(in the rows, 128 means zero)
The rows of T fall into several groups, and each row is roughly a mix of its group's hidden directions.
T (108 x 10):
[[168 123 170 132 122  87 151  85 144 179]
 [111 122 106 145 144 131  95 139  41 112]
 [ 84 143 128 144 132 107  80 165 128 190]
 [129 125 104 169  72 118 102 118  69 103]
 [136 101 158 174 110 128 180 136  71 144]
 [168 154 148 112  51 123 152 107 126 152]
 [141 197  73 126  97 143 106 145 135 106]
 [130 186  93 157 151 150 176  88 134 120]
 [ 99 147 131 155 151 129 173 195 129  90]
 [117  62 123 168  93 165 158 114 128 101]
 [166 133  99  70  96 121 152 147 172 157]
 [110 192 177  87 137 134 133 153 160 144]
 [155 110 122 132  97 138  70  79 173 104]
 [ 99 112 111 116  88 109 137  78 125 193]
 [107 146 168 111  50 143 109 108 155 128]
 [162 148 100  85  80 146 162 142 156  89]
 [108 174 101  89 125 186 154 156 147 148]
 [160  96 151  93 176 130 165  92 168 138]
 [158 130 197 162 143 146 117  87 144 159]
 [ 96 125 155 106 157 135 167  55 109 124]
 [121 142 105 115 121  93 128 108 189  64]
 [ 96 123  91 134 136  90 190 142 136  80]
 [107 146 109 138 113 122 109 184 145 199]
 [119 167 111 126 191 114 182 155 142 105]
 [122 108 108 121 114 136 111  93 159  45]
 [124  91 110 153 176 152 173 139 172  95]
 [ 82 106 130 105  77 154 117 185 150 141]
 [151 103 171 139  78 111 140  79 172 138]
 [ 97 112 177  67 109 102 136 165 133 152]
 [115 141 136 172 124 157 131 168  70 176]
 [154 163  99  97 157 135 103  86  97  78]
 [158 138 141  55 167 111 140  88 123 147]
 [ 84 135 110 146  85 134  63 116 132 166]
 [ 96 140 117 110 216 149 146 140 125 143]
 [122 153 119 129 199 141 170 142 178 120]
 [ 79 137 103 146 146  91  65 117 162 120]
 [ 81  80 119 175 122 140 130 152 181 122]
 [153 139 146 133 144 123  70 178  76 150]
 [ 58 133 127 112 175 114 116  94  89 130]
 [179 148  64  96 102 119 108 122 124 159]
 [ 94 182 104 136 126  95 174 148 141  84]
 [ 83 105  78 151 139  86 155 138 174 123]
 [113 193 173 140  89 157 127 160 109 129]
 [134 169 127 185 101 166 143 149  80 111]
 [119 135  92 135 133 123 100 167 189  74]
 [128 131  96 145 148 136 188 104 150  65]
 [191 122 123 102 151 122 134  63  99 120]
 [112 112 165 125  56  97 121  89 109 150]
 [122 182 132 102 171 132 167 114 185 124]
 [187 136 143 130 175  72 159 127 117 120]
 [109 148 131 132 146 105 110  90  55 170]
 [131  85  95 166  79 109  94 119  84 118]
 [109 158  87 121 140 100 155  84 190 122]
 [126  57 152 146 127 142 119 178 165 147]
 [129 107 139 105 174 172 173 171 101 153]
 [191 167  96 158  80 140 104 128 125 122]
 [116 106 116  90 116 132 161 128 165  53]
 [118 158 137  60  86  89 129 154 104 116]
 [162 143 163  94 141 126 137 133 166 199]
 [105 142 126  94  46 145 133 156 100 132]
 [ 71 113 108  98  96  80 101 152 117  98]
 [129 141 143 130 133 114 130  78  53 168]
 [ 98  71 112 180  84 132 133 155 104 124]
 [ 90 133 201 124 134 118 141 165 153 163]
 [130  60 156 169 130 150 106 120 168 154]
 [107 194 156 122 173 137  90 123  98 109]
 [129 111  91 118 141 144 107 128 215 142]
 [120 108 159 121  98 166 146 110 192  85]
 [154 126 115 116 133 126  97  80 198  91]
 [ 78  91 131 116 183 130 121 182 113 140]
 [139 107 111 126 170 109  84 142 200 116]
 [124 176 166 116 134 124  77 176 130 167]
 [ 81 152 123  82 115  95 121 158  90  85]
 [ 70 144 107 140 104 124 110 196 144 148]
 [116  78 163 124  60 143 128 147 102 153]
 [126 163 119 115 191 118 181 151 146  93]
 [ 73 119 105 123 144 133 103 147  71  81]
 [101 106 169 100 163  90  86 103 161 152]
 [165  68 135 103 119 132 131  99 118  67]
 [120  63  63 145 141 115 114 100 132 109]
 [115 155 100 180 140 129 168 164  75 111]
 [179 174 165 125 150 150 102  77 118 129]
 [ 90 103 180 130 119 134 154 154 192 117]
 [ 74 121 126 173 186 156 137 146 124  99]
 [145 151 216 141 136 154 140 104 138 116]
 [119 124 135 137  42 105  91 116 155 129]
 [ 90  78 113 177  86 125 103 158 153 131]
 [ 70 109 133 119  71 133  94 149 166 145]
 [120 138  93 158  87 158  79 107 168  94]
 [124 177 174  66 134 116 158 143 131 102]
 [123 112 167 144 114 155  66 168 153 164]
 [116 156  53 141 132 142  72 135 139 121]
 [101  66 132 172 175 126 114 105 156 138]
 [112  80 159 162 144 135 104  81 137 179]
 [170 134 124  77 153 128 188 141 128 169]
 [188 128 151 129 149 124 103  62 119 157]
 [ 89 175 128  83 125 137 136 181 159  99]
 [136 138 110 190  98 135 129 141  61 149]
 [160 195  95 131 146 160 136  96 128 165]
 [ 99 139 153 139  88 115 159 191  97 159]
 [146 176 115 113  48 111 119 137 141 145]
 [108  93 156  98  92 129 154 166 186 113]
 [133  77  75 156 140 102 107 116 169  96]
 [ 99 146 103 125 220 119 122 135 127 119]
 [162 139 127 133 184 172 172  84 134 116]
 [123  87 172 115 130  54 143 135 103 113]
 [132 208 136 124 140 107  99 160  95 146]
 [120 102 164 128  96 101 130 103 203 147]]
Here is one row of each group, with its name. Which group are the others in?
[145 165  91 132 177 147 139 115 175  82] | Z
[171 106 116 150 143 152  73  98 174 105] | G
[190 154 100 124 103 130 142 115  68 151] | L

[111 135  72 176 132  80 110 159  98 136] | G
[141 169 164 127 135 167 131 139  70 175] | G
[123 110 178 163  97 130 101  86 139  76] | L
[192 150 141 133 118  99 162  82 158 105] | Z
[135  90 161  77 175 100 171 109 131 136] | L
[107 154  86 112  98 132 147 162  92  68] | L
[110 103 146 139 164 107  63  75 139 117] | L
[121 179 155 170 160 146 111 139  77 159] | L
[137 134 107 139 193 136 185 137 142  84] | G
[183 150 122  66 117 129 122  90 158 105] | L
[114 104  85 158 137 168 142 128 168  69] | L
